In the data rows, the value 128 means zero.
Each row has a hidden score. How much does it go up from the first row of each pair to the second? 15 means little or no change, 30 a big rise and 0 a big fall. The score is a weighted sum of the row's numbers plus the product of two more (or one squared), each taken from its middle value.
[137  85 141 130 119  70 107 109 134 145]
[137 106 168 109 148  97  95 195 120 121]: 10
[139 114 105 108 103 101 105 200 110 123]
[115  96 132  42 112  87 113 135 132  88]: 25
[128 151 103 109 121 128 117 100 122 145]
[165 135  88 104  75 166 177 104 122 148]: 13
[160 188  77 123  99 169 232 106  97 116]
[102  71 141 105 173  96 140 155 125  53]: 13
[140 143  90 138  91 168  92  94 156 150]
[131 181  99 120 108 180 138  91 121  91]: 13
[130  92 255  99 191  82  98 232 184 154]
[175 111 173 128 177  93  73 155  88 112]: 15
[121 229  95 166  85 231 159  67 131 138]
[143 109 146 104 116  95 144 152  95 126]: 22
[112 125 129 102  96  93 186 152 102  92]
[105 179  91 170  79 147 153  81 132 113]: 15
[155 132  86 171  63 136 160 125 110 154]
[ 78 133 116 130 105  84 123 149 113 135]: 7
[170 249 102 181 109 223 207  87 118 183]
[156  90 169  78 147  77 100 170 124 105]: 26
[144 101 136 106  87 100 149 139 114 136]
[119 147  87 102 109 141 202 101 138  73]: 13
[ 82 201 108 159  91 157 194 100 131 139]
[ 90  74 214 122 172  88 103 198 147 144]: 13
[198 155 116 155  94 188 148  96 137 183]
[130 169 100 143 128 152 203  94 122 110]: 13
[115 196  87 152 141 191 141  91  67 160]
[148  76 135  89 124  93 104 130 119 139]: 22
[131  89 130 136 139  96 120 160  94 119]
[147 183  90 224 104 189 169  91 121 160]: 21
[ 83  94 150  61 190  88 126 198 141 102]
[187 164  84 134  97 182 127 104 124 136]: 11
[112 121 101 161  76  87 144 158 106  99]
[120 182  55 162  96 143 148  85 171 136]: 14
[140  88 159 104 178 104 109 130 132 118]
[104 142 129 155 137 183  78  82 168 189]: 11
[101 162  94 198 108 170  86  93 142 132]
[104 122 118 162 125 172 126 100 138 188]: 16
[145 100 190  92 181  71 104 204 124  94]
[131 116  78 148 146 132 131  92  70 155]: 15
[179 146  99 159 105 162 157 106 131 129]
[123  98 120 131 137  89 144 186 135  96]: 14
[113 191 107 117  84 174 231  85 146 117]
[101  67 101 121 118  93 120 143 122 103]: 20
[146  95 132  93 180  72 103 162 109 102]
[101 155 112 165  69 165 100  95 108 137]: 9
[112 151 132 130 116 142 196 116 149 140]
[113 144  96 147 134 121 157 100  86 132]: 18
[105  86 122 135 154  81 119 174 134 106]
[125 157 103 173 115 161 111 104 117 110]: 13
[143 149 113 137  82 161  50  85 147 152]
[183 147  99  94 121 171 165  67 138 108]: 17
[137  93 124  96 101 101  98 177 118  92]
[126 182  74 156 111 171 183 111 140 169]: 15
[194  86 147 145 151  92 130  94 130 158]
[112  74 178 100 157  92 105 238 165 131]: 7
[123  85 176  69 172 107 109 192 117 140]
[136 168  99 168  91 190 155  73 119 128]: 13
[ 97  89 230  80 255 100  25 218  81 166]
[177  73 153 103 197  90 120 139 123 106]: 11
[ 98  69 236  75 196 111 112 199 177 133]
[189 170  98 145 118 190 189  98 110 107]: 14
[153 155 102 163 130 186 143  80 117 125]
[134 202  98 155 105 173 184  81 121 140]: 15
[ 90 114 171  98 123  72 117 195 124  90]
[123 152 115 115  96 136 149  97 184  99]: 15
[157  94 174  86 205 116 100 164 107 127]
[138  71 172 115 195  77 122 154 130  83]: 12
[108  97 226  97 231  78 117 222 182  85]
[111 150 113 135  62 176 104  93 140 191]: 12
[102 153 105 129  97 140 127 122 123 126]
[ 94 191 108 182 102 174 209 101 137 110]: 14
[119  75 169  86 125  94 110 171 130 104]
[153  83 179 110 224 107 108 157 116 169]: 15
[145 121 104 163 151 108 111 146 114 133]
[167 131  92 135  99 175 196  97 136  94]: 14
[202  81 173 112 173 103 125 165 147 123]
[142 156 104 137 115 144 108  94  77 146]: 15
[ 74  80 239 107 171  87  67 255 235 144]
[102 137  86 146  98 125 142  86 121 114]: 21
[123 133  87 166  91 151 137 104 139 123]
[ 99 117 156 117 139  95  99 140 158 202]: 14
[153  75 158 134 202  74 110 137 138 169]
[ 89  80 218  60 175  69 113 234 187  89]: 18
[ 99 162 115 171 127 165 232  99  72 140]
[108 175  89 165  75 167 231  97 102 113]: 16
[112 131  74 139 147 166 129  97 137 124]
[156 119 113 126  73 148  92 104 133 135]: 16
[112 183  92 161 133 142 170 119 155 135]
[120  87 130  93  75  96 104 173 116 129]: 17
[127 110 130  73 211  71 124 180 126 107]
[145 151  88 151 100 165 106  79  97 120]: 7
[ 96  67 255 110 255  88  71 216 182 186]
[ 60 220  77 152 106 169 197 108 105 102]: 12
[ 81  67 168 140 192  80  83 157 121  85]
[136 151 114 168  86 153  87  94 105 185]: 19
[149 202  97 140  93 236 166  98 144 148]
[135 113 137 187 110 110 118  71 126 119]: 25
[102 222 121 190  95 176 185 102 127 115]
[ 82 128 108 151 114  97 131 108 128  84]: 21
[125  92 169 127 241  74  84 169  84 175]
[171 147 117 148 133 148 105  80 117 133]: 15
[105 136 118 175 117 151 111  92 110 133]
[139 158  87 180 102 172 109  92  85 155]: 17
[146 139 175  85 214  97  91 158 110 137]
[ 79  69 255  71 226  76 124 222 162 144]: 4
[139 111 133 154 127 118 148 136 112 166]
[118 207  92 178 118 173 145  77  93 110]: 10
[166 124 120 100 169  83 117 109 160 120]
[168 200  98 156 103 177 141  57 139 153]: 7
[117 130 104 132 131 139  92 101 143 121]
[111 102  86 154 111 108 103  91  94 118]: 21
[ 70  89 134 153 118  69 132 111 124 158]
[180 197  84 165 164 160 161  91 156 154]: 10
[133  89 126  87 123 113 113 167 100  83]
[216 123 113  78 131 154 127  83 126 156]: 22
[147 174  99 176  81 159 147 117 123 146]
[ 87  96 175 103 168 100  88 166  77 111]: 13
[140 152  98 187  74 170 121 106 163 157]
[107 102 140 131 150  96 102 118 126 141]: 12
[128  90 122 165  89  94  95 117 124 136]
[ 92  69 255 117 177  94  76 190 157 153]: 5
[169 167  92 165  56 213 105  69  87 147]
[ 98  95 112 150 124 108  82 142 157 168]: 18
[ 69 113 107 139  57 138 140 134 207 153]
[123 199 107 148 115 203 133 101 141 190]: 9
[165 161 119 160 127 180 126  81 139 127]
[137 151  90 179  94 173 134  97 145 161]: 21
[125 143  92 109 125 121 125  84 158 133]
[ 77  98 116 129  94 106 178 141 158  96]: 12
[114 196 107 144  72 136 119  99 140  80]
[125 156 103 106  97 122 156  99 112 104]: 18
[160 170 116 135  85 181 143  78 118 117]
[ 96  86 193 124 191  80  93 123 126 139]: 17
[ 74  66 116 128 147  89 108 134 136 102]
[139 206  87 186 126 190 199 101 145 145]: 12
[135 106 182  65 173  99  93 191 115  92]
[124 147 112 169  92 162 151 107 110 147]: 8
[160 145  83 155 118 146 120 100 126 104]
[196  86 172  79 162 100  76 137 107 131]: 22
[133  83 166 121 166 104  88 164 106 116]
[ 89  89 159  76 146  85 142 187 103 123]: 17
[127 160  82 140 122 112 103  91  99  92]
[103 158  80 131 113 136 214  97 143 130]: 14
[127  98 142 147 174  94 160 116 102 154]
[103 106 138  91 171  92 146 144  84  91]: 14
[136  89 130 132 109 124 123 112 127 175]
[150 144 106 106 102 130 182 103 143  80]: 13
[137 117 138 162 186  66  90 140 119 112]
[124 100 104 121 133  91 164 144 137  89]: 15
[188 155  86 157 137 200 145  81 155 138]
[150 169 103 160 127 194 182  96 137 202]: 16
[175 154 142 110 101 176 210 113 119 126]
[138 112 130  90 157  89 123 188 129  94]: 20
[ 87  88 130 137  93  86  98 188 155 115]
[ 83 106  98 100  97 109 155 151 106 128]: 16
